(in the rows, 128 means zero)
One hidden turn or mirror swaps the rows below in pairs. Which row is each named row swapped with?
The rows were stretched afterwards, more along some directions than others.
niza: [162 108 125 140  97 106 118 142 102 107 133 133 125 144  96 130 135]
vefu: [115 164 123 122 111 121 104 149 113 125 122 150 129 145  96  98 146]
Visi: [153 109 113 126  90 100 121 129  97 104 133 122 129 138 102 145 128]
nidat: [123 149 117 118 101 120  94 135 120 121 138 135 120 136 107  89 139]
Dogi: [125 153 121 128 128 124 109 139 125 122 123 140 116 126  99  98 120]
kod: [140 134 114 129  95 106 120 152 106 116 125 145 131 162  96 127 147]
Terup: [120 137 108  96  87 131  88 109 132 108 143 144 156 135 129 102 145]
Zir: [139 132 115 118 119 118 124 124 106 116 146 137 131 138 101 108 147]
les: [143 119 116 125  82 110 114 143 117 110 129 131 120 149 109 123 133]
nakag: [147 145 116 128 123 110 112 131 124 110 154 130 122 134 107  84 154]
govi: [138 125 132 130 121 127 108 122 139 122 148 133 121 128 110  89 144]
kib: [147 132 100 140 109 138 115 134 151 114 143 136 149 157 110 103 152]
logir: [141 118 119 133 104 119 144 138 124 113 127 130 130 139 103 139 126]
zov: [133 142 109 117 116 144  95 123 139 109 145 143 154 153 123  86 165]
rofi: [117 150 114 116 116 130 104 126 146 143 137 150 125 145 113  88 144]
gur: [153  88 115 126 102 108 127 114 129 113 133 118 122 140 108 132 129]
vuro: [135 139  89 118 115 134  97 131 149 120 142 146 156 152 124  94 139]
sevu: [134 134 132 122 127 116 109 131 121 113 139 133 114 135  90  92 148]
Raka: [126 140 118 127 145 125 106 125 138 128 139 132 109 138  93  96 140]
Robar: [140 136  90 115 111 136  97 134 144 118 141 146 157 157 123 101 146]
debam: [132 143 108 114 119 138  92 117 143 114 158 141 143 158 114  80 170]
vume: [132 139 103 135 114 143 106 132 159 115 142 135 157 156 120 100 153]
fonak: [149  95 125 128 106 114 124 129 113 110 122 114 124 142 106 150 131]
suzal: [161  97 115 143 104 108 121 122 132 117 160 117 131 143 107 121 147]
maso: [138 134 109 133  98 140 110 137 150 110 137 131 151 155 126 113 155]
Tonu: [134 127 114 119 137 122 109 111 142 127 142 136 110 133 101  81 136]
Kor: [126 140 110 113 116 118 110 113 125 135 136 141 140 134 105 106 138]
kuz: [152 111 108 117 106 111 131 123 124 123 126 147 130 152 106 132 133]
gera: [131 141 115 137 114 143 113 137 158 113 134 131 149 154 120 109 146]
fodun: [137 143 111 122 120 137  98 123 132 110 152 134 152 156 121  90 168]
Bano: [131 153 109 123 113 144  93 130 141 115 147 138 150 151 124  83 167]
palev: [117 142 107  96  88 135  84 112 133 111 144 142 160 136 127 104 150]
Nozo: [156 107 119 137 115 104 125 139 120 110 141 121 122 150  89 122 144]
tefe: [149 120 128 135  91 109 130 140 127 100 130 116 129 129 116 130 133]
Bir: [144 105 113 114  78 110 119 122 118 124 138 133 138 155 121 137 147]
mafi: [137 126 111 129 107 142 107 135 150 113 135 126 155 156 122 111 150]
Likis: [140 139 112 120 109 143 101 124 131 110 142 141 150 148 117  88 162]
sorem: [132 149 122 143 123 119 100 138 123 126 142 137 125 129  89  91 135]

vume swaps with zov
Zir swaps with logir
Bir swaps with rofi

